One vector is turned by the same rotation once a step. Each row is the vector after some number of steps, and that number follows the row.
The counts run from 0 to 409.
[-3.01  1.03  2.80 -2.56 -1.40  0.13  1.20 -0.75  0.69 -1.06  0.31  0.34
  0.29 -1.58 -0.27 -2.14 -1.01  2.95 -0.26 -2.13  0.09 -1.15 -0.85 -1.81
 -1.67  2.12 -0.18 -1.51 -0.33  2.08 -2.11  2.16 -3.39 -0.62] -> 129
[ 1.17 -0.04  1.06 -0.91  0.42 -4.60 -3.49  2.20 -0.32 -0.33  1.48  1.98
  0.77 -1.77  0.49 -2.42 -1.48  1.93  0.19  0.19  1.41  2.21  1.90 -0.01
  0.57  2.23 -1.40  1.10  1.68  0.83 -0.77 -0.46 -2.57 -2.71] -> 109
[-2.44 -0.18  2.48 -1.09 -0.21 -0.81 -2.54 -0.11  0.41 -2.56  0.91  2.85
 -0.01 -0.62  2.36 -0.46  2.90  2.27 -1.89 -0.05  1.04  1.32 -0.72  0.91
 -2.16  0.04 -0.36 -1.53  3.43  0.65  1.22  1.51 -0.75 -3.36] -> 142
[ 0.02 -0.67  0.87 -2.17 -1.13  1.81 -2.28  1.91  1.85  1.37 -0.37 -0.91
 -1.44 -1.46  2.74 -4.29 -0.65 -0.39 -1.32  0.77  1.62  0.21 -2.32  2.92
  0.52 -0.28 -1.43 -2.05  2.16 -2.19  0.28 -1.37  1.35 -0.57] -> 276
[ 1.38  0.00  0.62 -3.65  0.19 -0.15 -0.49  1.16  1.14  0.81  2.24 -1.58
  0.81 -3.99 -0.33 -2.72 -2.01  0.71  1.37 -1.26  0.30 -2.50  1.39 -0.82
 -2.26  2.68 -1.28 -0.35 -0.80 -0.24 -1.45  1.17 -2.14  1.20] -> 320
[-0.59  2.19  2.16 -0.74 -0.02 -1.32 -0.47  1.90 -1.26  1.17  0.22 -0.86
  2.88  1.94 -3.51 -5.04 -1.62 -1.38 -0.44 -0.94  0.50 -1.70  0.99 -0.41
 -1.62  0.20  0.53 -0.46 -0.49 -1.85 -2.69 -0.12 -1.63 -2.23] -> 87
[ 0.22  0.64  2.06  2.02  0.25  0.52 -1.81  1.53  0.13 -3.05 -0.10  2.47
 -1.52 -0.87  2.16 -0.63  0.22 -0.33  1.33 -2.64 -0.63  0.33 -4.14  2.92
  1.09  1.38  1.52 -0.79  1.32  2.80  0.20 -1.06 -1.43 -1.46] -> 400
[-0.21  1.06  2.58 -4.12 -3.14 -3.46 -2.31 -0.12 -1.59 -2.30  0.09  3.38
  1.15 -0.84  1.19  0.68  1.45  1.63  0.04 -1.27 -0.67 -0.98 -1.39  1.24
  0.16  1.56 -0.33 -1.85  2.35  1.73 -0.54  0.86 -0.50 -2.41] -> 132
[ 1.78  0.10 -0.02 -0.01 -2.87 -2.17 -0.45 -0.18  0.15  1.23 -2.66 -1.53
 -1.26 -2.51  0.65 -0.49 -0.32  2.64  0.84 -1.44  0.82  1.62 -1.05  1.17
  1.90  1.04  0.89 -2.41  2.18  0.71  1.07 -3.65  3.47 -0.08] -> 249
[-0.19  2.39  0.55  1.33  0.28 -1.63  1.77  0.39 -2.58 -0.99  0.27 -2.27
  1.55 -1.11 -3.02 -1.66  2.98  0.46  0.36 -1.51 -0.57  0.22 -1.09 -2.28
  1.32  0.19  2.28 -2.76  1.14 -1.33  1.24 -0.58  4.65 -0.11] -> 222
[-0.96  2.25  2.63  2.30  1.43  0.56 -2.01  3.81 -0.24 -2.21 -0.58 -1.49
  3.68 -1.60 -0.31 -2.67 -0.80 -0.41  1.18  0.46 -1.04 -0.57 -0.84  1.12
 -0.17  2.96 -0.48 -1.07  1.26  2.41  1.58  1.81 -1.77 -0.54] -> 403
[ 1.55 -0.16  0.48  0.14  0.55 -0.11 -3.08  1.36  2.10  2.46 -0.34 -2.44
 -1.01 -4.16 -0.29 -0.90 -1.66  0.43 -0.09  0.33  2.31  1.12  1.46  2.32
 -0.44  2.13  1.46 -0.26  3.08  1.01 -0.13 -1.47 -0.21 -0.96] -> 51
[-0.14  0.71  0.62  1.82 -0.28 -1.87  1.46 -0.34 -0.21  0.86 -1.33 -4.20
  1.25 -1.80 -3.13 -2.26  0.09  2.74  0.41 -1.19  0.60  0.79  1.29 -2.67
  0.47  0.33  1.12 -1.76 -0.68 -0.11  0.46 -1.82  3.13  0.06] -> 238
[-0.21 -2.23 -0.21  0.87  3.48 -3.48 -2.18  0.79  0.44 -1.99  2.57  2.19
 -2.11 -0.57  1.08 -0.51  3.39 -1.02  0.59 -2.24  1.42 -0.08  1.59 -0.51
  0.28 -0.50 -1.60 -2.13  1.19  1.23  1.99 -0.26 -0.67 -1.32] -> 167
[-0.23 -0.13  2.27 -3.94 -1.74 -1.66 -2.67  0.68 -0.13 -1.88  0.79  4.61
  0.13 -1.57  1.96 -0.26  2.06  0.23  0.64 -0.52  0.02 -0.27 -1.91  1.67
  0.61  2.34 -1.11 -1.20  2.62  1.37 -0.43  0.85 -1.64 -1.17] -> 133
[-1.77  2.13  1.05  1.79 -0.62  0.98  2.31 -0.27 -0.76 -2.02 -0.16 -0.55
 -1.46 -1.14 -0.61 -1.40  1.76  0.18  0.98 -3.43 -1.11 -1.18 -3.29 -2.43
  0.05 -0.48  3.58 -2.36 -0.06 -0.83 -0.08 -0.23  3.14 -0.51] -> 214
[ 1.59 -0.19  0.79 -3.72 -1.65  0.18 -3.31 -0.76 -0.61 -0.97  1.39  1.91
 -1.51 -3.81  1.24  0.71 -1.17  1.22 -0.54 -2.39  0.74  0.06 -1.81  1.29
 -1.40  0.67  1.28 -0.84  3.29 -1.23 -0.18  0.69  0.06 -1.04] -> 333
[ 2.11 -1.81  1.64 -0.47  1.21 -1.82 -2.17  0.65  0.93  2.63 -0.31 -0.25
 -1.73 -2.52 -1.12 -1.69  0.89 -0.53  3.27  0.28  2.15  0.98  1.78  2.51
 -2.05  0.41  2.26  0.50  1.07  0.59  0.56 -3.07  0.90 -2.74] -> 42
[-0.96  1.16  1.02 -0.91 -1.35  0.42 -0.70  2.64  2.36  2.59 -1.77 -4.33
  1.85 -2.57  0.31 -3.34 -0.75  2.13  0.39  2.18  1.17  0.07 -0.33  1.75
 -0.97  2.09 -0.83 -1.76  1.00  0.66  1.24 -0.72  1.56 -0.08] -> 261
[-0.10 -0.66  0.80  2.61  1.47 -0.31  0.00  1.05 -0.02 -1.34  0.78  1.66
 -2.85 -2.22  0.53 -3.52  2.42  0.53  1.00 -1.32  1.44  1.35 -1.30  0.13
  1.64 -0.87  2.74 -1.32  1.92 -2.27  1.53 -2.83  3.20 -1.36] -> 225
[ 3.10  0.35  0.47 -0.65  0.59 -1.25 -1.76 -0.85 -1.92  0.53  0.74 -0.59
 -1.74 -1.62 -0.83 -0.79  1.77 -0.86  1.12 -0.41  1.53  0.93  0.28 -0.88
 -0.54 -0.49  2.10 -0.08  2.96 -1.79  1.97 -2.36  4.26 -3.06] -> 24
[ 0.78  1.62  1.18  1.60 -1.13 -2.02  0.31 -0.74 -0.82 -1.09 -2.37 -0.53
 -1.05 -0.66 -0.18 -0.74  0.53  2.03  1.75 -2.39  1.00  0.49 -0.24 -0.36
  1.35 -0.71  1.88 -1.98  1.68 -2.05  1.73 -3.34  4.55 -0.04] -> 232
[ 0.36  1.69  1.55 -1.70  1.30  1.82  1.25 -0.11 -1.10  0.90  0.54 -2.81
  0.12 -1.97 -2.48 -3.60  1.10 -3.09  1.82  0.13  1.20 -2.44  0.81 -2.22
 -1.35  1.20  1.08 -0.98  1.12 -2.28  0.99  0.09  2.33  0.82] -> 20
[ 1.10 -1.79  0.64 -0.39 -0.17 -2.09 -1.66  2.57  1.53  2.51 -0.21 -1.07
 -0.04 -3.02  0.02 -2.19  1.27  1.59  2.61  1.92  1.00  1.88  0.62  2.79
  1.03  1.99 -0.26 -0.79  0.23  0.60  1.88 -3.44  2.58 -1.07] -> 251
[ 1.44  1.50  0.85  1.92 -0.54 -0.97 -1.81  0.05 -1.33 -2.15 -1.04 -0.48
 -0.47 -0.88 -0.65  1.43 -1.70  0.16  0.21 -4.32 -1.38 -1.15 -2.04  0.58
  1.22  1.05  1.38 -2.73  1.95  3.64 -0.70 -0.27 -1.74 -0.09] -> 390
[-1.64  1.52  2.50  1.22  0.85 -0.43  2.77  0.58 -0.48  0.66 -0.65 -1.60
  1.19 -0.04 -2.30 -4.75  2.15  0.56  3.10 -0.32  0.89 -1.14  0.84 -1.63
  0.09  0.50  1.58 -2.24 -1.45 -1.62  1.19 -1.76  2.14 -0.06] -> 229
[-0.06  1.83  1.53 -0.81 -3.17  0.48 -0.95  0.61 -0.59  1.01 -1.18  0.08
 -1.23 -0.09 -1.09 -1.14 -1.53 -0.44 -2.42 -2.75  0.37 -0.70 -3.38  2.34
 -0.60 -0.50  3.04 -2.09  2.41 -0.23 -2.73 -1.42 -0.01 -2.89] -> 73
[-0.02 -0.37 -0.16  1.55  3.64 -3.28 -2.76  2.23  1.90 -1.30 -0.13 -1.29
  0.72 -1.05  1.08 -1.01  2.12 -0.02  2.06 -0.75  0.66 -1.55  2.46 -0.96
 -0.91  2.27 -1.73 -1.62  1.03  1.82  1.95  1.99 -0.75  0.40] -> 177
[ 0.02 -0.05  0.49 -0.31 -0.22  1.02 -2.34  1.98  1.81  1.92  0.81 -0.45
 -1.81 -3.34  0.31 -1.97 -1.17 -1.20 -2.04 -0.08  1.51  1.61 -1.91  3.90
  0.52  0.99  1.86 -0.51  3.05  0.06 -1.80 -1.43 -1.12 -1.71] -> 67
[ 0.24 -0.88  1.38  2.28  0.50 -0.62 -1.27  0.79  1.95  1.36 -2.09 -0.85
 -1.60 -2.55  1.07 -3.78 -0.72  3.12  2.23  0.12  2.26  1.87  1.40  0.76
 -0.21  0.36  1.62 -0.66  0.72 -0.32  2.41 -3.24  1.59  0.28] -> 243
[-0.29 -0.15  0.82  0.05  0.89 -3.81 -0.01  0.01 -0.38 -1.62  0.24 -0.41
 -0.15  1.21 -1.80  0.88  2.52 -0.19  2.16 -3.80 -0.55 -3.77  0.69 -2.24
 -1.31 -0.18  0.14 -3.05 -1.54  2.98  0.82  0.67 -0.05 -1.17] -> 172
[ 1.19 -0.82 -0.70 -1.53  0.87 -0.25 -2.61  0.17  1.85  1.74  1.41 -2.11
 -0.47 -2.99  0.47 -4.16 -2.47  3.14 -0.47 -0.78  1.26 -0.29  1.79 -2.08
 -3.15  0.48 -0.79  1.36 -0.37 -0.99 -0.37  0.20 -1.81 -1.53] -> 311
[ 2.09  1.04  0.67 -0.94 -0.43  0.42  1.04 -2.33 -2.14 -0.50  0.01 -2.19
 -2.62 -2.11 -1.77 -1.28  0.16 -1.29 -0.43 -2.04  0.89 -1.53 -0.83 -2.85
  0.54 -0.24  2.73 -1.95  2.65 -2.08  0.34 -1.37  3.89  0.01] -> 22
[-2.16  1.20  2.01  0.97  0.47  0.71  3.25  0.98 -0.91 -1.42  1.44 -1.39
 -0.60 -1.04 -1.28 -2.75  2.52 -0.49  1.37 -2.10 -1.45 -1.86 -3.28 -1.92
 -0.14  0.36  3.41 -2.62 -1.59 -0.58 -0.32 -0.22  2.69  0.00] -> 213
[-1.59  1.65  1.23  2.12  1.82  1.63 -1.00  2.84  3.01 -1.56  0.59 -1.14
 -0.51 -2.42  2.04 -2.79  2.67 -0.42  2.36  0.07 -0.68 -1.71 -2.32  0.23
 -0.99  2.07  2.06 -1.46 -0.12  0.11  0.76  1.35  0.92  1.14] -> 202
[-2.50 -0.13  2.87 -1.19  1.05 -0.32 -2.45  0.90  0.49 -1.79  1.60  2.73
  1.77 -0.62  1.38 -1.87  3.15  0.94 -0.33  0.51  1.01  0.28  0.01  0.83
 -2.80  0.64 -1.40 -0.77  2.32  0.66  1.59  2.45 -2.09 -3.07] -> 143
[ 0.66  1.81  1.57  1.97 -1.25 -0.47 -0.55  0.69 -2.59 -3.83 -0.11 -0.54
 -0.32 -1.28  0.07  0.48 -0.29  0.00 -1.60 -2.87 -1.35  0.41 -4.43 -0.43
  2.98  1.16  1.62 -2.00  2.03  1.71  0.12 -0.15 -0.17 -1.33] -> 407
[-2.88 -0.21  1.24  0.51  2.03 -0.19 -1.28 -0.08 -0.40 -1.95  1.93 -0.92
  0.85 -0.19 -0.75 -2.60  1.93  1.10 -2.55 -0.91  1.27 -0.57  1.37 -3.37
 -1.40  0.18 -1.27 -2.67  1.90  0.24  1.02  3.01 -2.53 -0.90] -> 153
[ 1.31  0.08  1.19 -0.52  1.40 -0.31  1.23 -0.50 -0.47  3.28  0.78 -3.13
 -0.60 -3.01 -4.27 -2.62 -0.12 -1.44  2.17 -0.01  1.66 -1.77  2.70 -1.38
 -0.18  1.40  0.65 -1.21  0.52 -0.57 -0.16 -1.41  0.81 -0.06] -> 37
[ 1.48 -1.23 -0.17 -3.42 -1.28 -1.31  0.45 -0.50 -1.42  1.18  0.90  0.10
 -2.03  0.16 -0.30 -2.78 -1.81 -0.26 -0.63 -3.63  0.50 -1.70 -1.42 -1.99
 -1.10 -2.10 -0.29 -0.98 -1.38 -1.90 -2.18 -2.93  1.51 -2.24] -> 298
